[807 627 327 212] gives 327
[791 214 925 269] gives 925
[ 540  840 -282 -759] gives -282
[ 86 832 730 491] gives 730
[  43  264  593 -655] gives 593
[252  19  47  72] gives 47
---
array([3, 1, 6, 7, 2, 5]) result: 7, 6

array([106, 306, 870, 276]) result: 870, 306

array([[6496, 7035, 7121, 8117, 1459],
       [3096, 7895, 3913, 5256, 4907],
       [9912, 6649, 8165, 7686, 3870]]) result: 9912, 8165

array([[125, 112, 125,  18],
       [ 87, 140,  30,  19],
       [165,  54, 249,  28]]) result: 249, 165

array([[ 76, 179, 180, 519, 614, 864, 896],
       [461, 499, 574, 462, 523, 538, 544]]) result: 896, 864

array([ 30,   8,  27,   7, -13,   9, -28]) result: 30, 27

array([ 289, -398,  408,  753, -602, -890]) result: 753, 408
---
[[4, 6, 3, 5, 5, 6], [5, 6, 5, 3, 4, 8], [3, 3, 3, 5, 1, 7]]
3
[[-13, 4, 22, -24, 48, 16, -11], [-8, -5, 9, -7, -26, 5, 21], [-24, -15, 35, 20, 7, 16, -19]]
-15
[[-16, 45, -48, 39, 36], [17, 32, 23, -8, 36], [-8, 44, -47, 39, 36]]
44
[[125, 247, 218, 146], [163, 66, 104, 60], [94, 205, 13, 241]]
205
[[55, 136, 138, 216, 117], [103, 78, 134, 231, 166], [101, 135, 45, 118, 93]]
135
[[5695, 6277, 5051, 3142, 5356, 2708, 4027], [3184, 2806, 5313, 8100, 4046, 2214, 2600], [4213, 2630, 5786, 5491, 5046, 2377, 2812]]
2630
---
[  4   3   0 -52   9   2] gives 4, 2

[[-23  13  -3 -27  35]
 [-16 -55 -11 -46 -45]] gives -23, -45

[[-27  -5 -20  -2  43 -53]
 [ -4   5 -42  15  14 -43]] gives -27, -43

[[ -5  10 -16  -7 -13]
 [ 46 -29  11   5  -2]
 [-25  -3  -7  -6   0]] gives -5, 0

[ -3 -51  14 -50 -21   8 -24] gives -3, -24

[-44   1 -12 -36] gives -44, -36

[ 14 -56   2  17] gives 14, 17
---
[ 11  -4 -18  -7 -45]	-7

[[ -8  -5   2 -13  48]
 [-13   5   8  13  39]
 [-41  13  18  24  16]]	-13

[ 42   2   0  21 -17]	21

[-52   3  28  32  13]	32

[ -4 -10  50  38 -15]	38

[[ 15  11   0  28  11]
 [-11   2 -47   5  19]
 [ -5  -1 -44  12  15]]	28

[[-17  -9 -17 -18  -3]
 [-22 -13  43 -14  10]
 [-10  -4  -7  23  -3]]	-18

[[-13 -54  -8 -47   9]
 [ 11  -7  17 -52  54]
 [ 38 -18 -30  31 -27]]	-47
---
[[-440, 508, 84, -362, -368, 172, 247],
 [515, 918, 540, 20, 519, 367, -725],
 [-567, 34, -207, 207, 918, 71, 686]] ans = 367

[[610, 465, 777, 684, 245, 541, 549],
 [703, 227, 239, 127, 699, 544, 619]] ans = 544

[[562, -107, -409, -142, -399],
 [-105, -648, -527, -298, -540],
 [-77, -203, -42, 119, -453]] ans = -298

[[110, 372, 771, 894, 453, 496],
 [559, 504, 141, 930, 417, 477]] ans = 417

[[42, 21, 38, 43],
 [58, 84, 80, 33],
 [54, 34, 36, 53]] ans = 80

[[6, 4, 4, 6, 3, 1, 4],
 [3, 6, 8, 4, 7, 5, 1]] ans = 5

[[145, 129, 61, 100, 105, 96, 96],
 [66, 79, 135, 100, 98, 106, 123],
 [124, 196, 137, 207, 117, 48, 122]] ans = 106

[[72, 22, 89, 18, 30, 76],
 [75, 20, 92, 18, 25, 80],
 [72, 27, 86, 25, 31, 76]] ans = 25

[[170, 503, 846, 383, 445, 286, 676],
 [988, 496, 195, 496, 904, 469, 617],
 [846, 482, 178, 428, 853, 325, 756]] ans = 469
---
[[ 435 -426  300 -405  424 -176  453]
 [ 316  442 -575  783 -181  -16 -332]] >> -16

[[119 154 101  41 115]
 [130 125 108  17 177]
 [ 50 129 114 104 246]] >> 17

[[2 3 4 4 3]
 [7 7 7 7 7]
 [2 2 4 3 2]] >> 7

[[126 130 157  94  46 115]
 [116 115 133 100  85  96]
 [108 132 136 207 123  39]] >> 85

[[ 41 -18 -12  39 -13   8]
 [ 18   2  13 -32 -23  44]
 [ -7   9  38  42  14 -18]] >> -23

[[ 12 -15 -13  21  19   4 -10]
 [  2  26  18  -7   4 -36  14]
 [ 35  13   8  21  -2  36   1]] >> -36

[[ 223  813 -403  671 -374  123  -66]
 [ -71  693 -576  874 -340  334  -96]] >> 334

[[ -7  13  25 -36   4]
 [ -1  -4   1 -13   0]] >> -13

[[168 206 110 146  70 137 169]
 [177 210  62 172 103 154  90]] >> 154

[[5 5 5 5 5 5]
 [2 4 5 7 4 5]
 [5 3 6 5 6 6]] >> 4
---
147,454,11,-205,203,-865
751,129,149,723,-102,683
out 11

3369,2903,3224,8909
5775,2427,4176,8530
out 3224

10,15,97,74
64,73,97,54
out 97

-23,3,-46,-24,40
16,11,18,13,8
out -46

176,208,248,30
113,84,71,173
out 248

-449,-612,839,921
-535,121,-582,350
out 839

157,114,49,115,161,201,118
91,153,128,104,107,182,35
out 49

191,179,767,10,23,296,107
32,569,215,375,335,627,470
out 767

106,104,64,151,32
213,22,247,191,157
out 64
---
[ 10  39  51 -24  30] gives 51, 51

[ 28  53  -6 -43  13] gives -6, 53

[-45  -3 -16  24  27 -19  14] gives 24, 27

[ 51 -24   8  -5 -54] gives 8, 51

[[  0 -11  42  32  48 -37 -16]
 [-21   1  -5  -4 -16 -28   4]
 [-26 -30  13 -25   1  16 -21]] gives -4, 48

[-39  -9  27 -50  34] gives 27, 34

[ 11 -23  -5   9 -14   9 -40] gives 9, 11

[49 16 20  6 15 -6 20] gives 6, 49
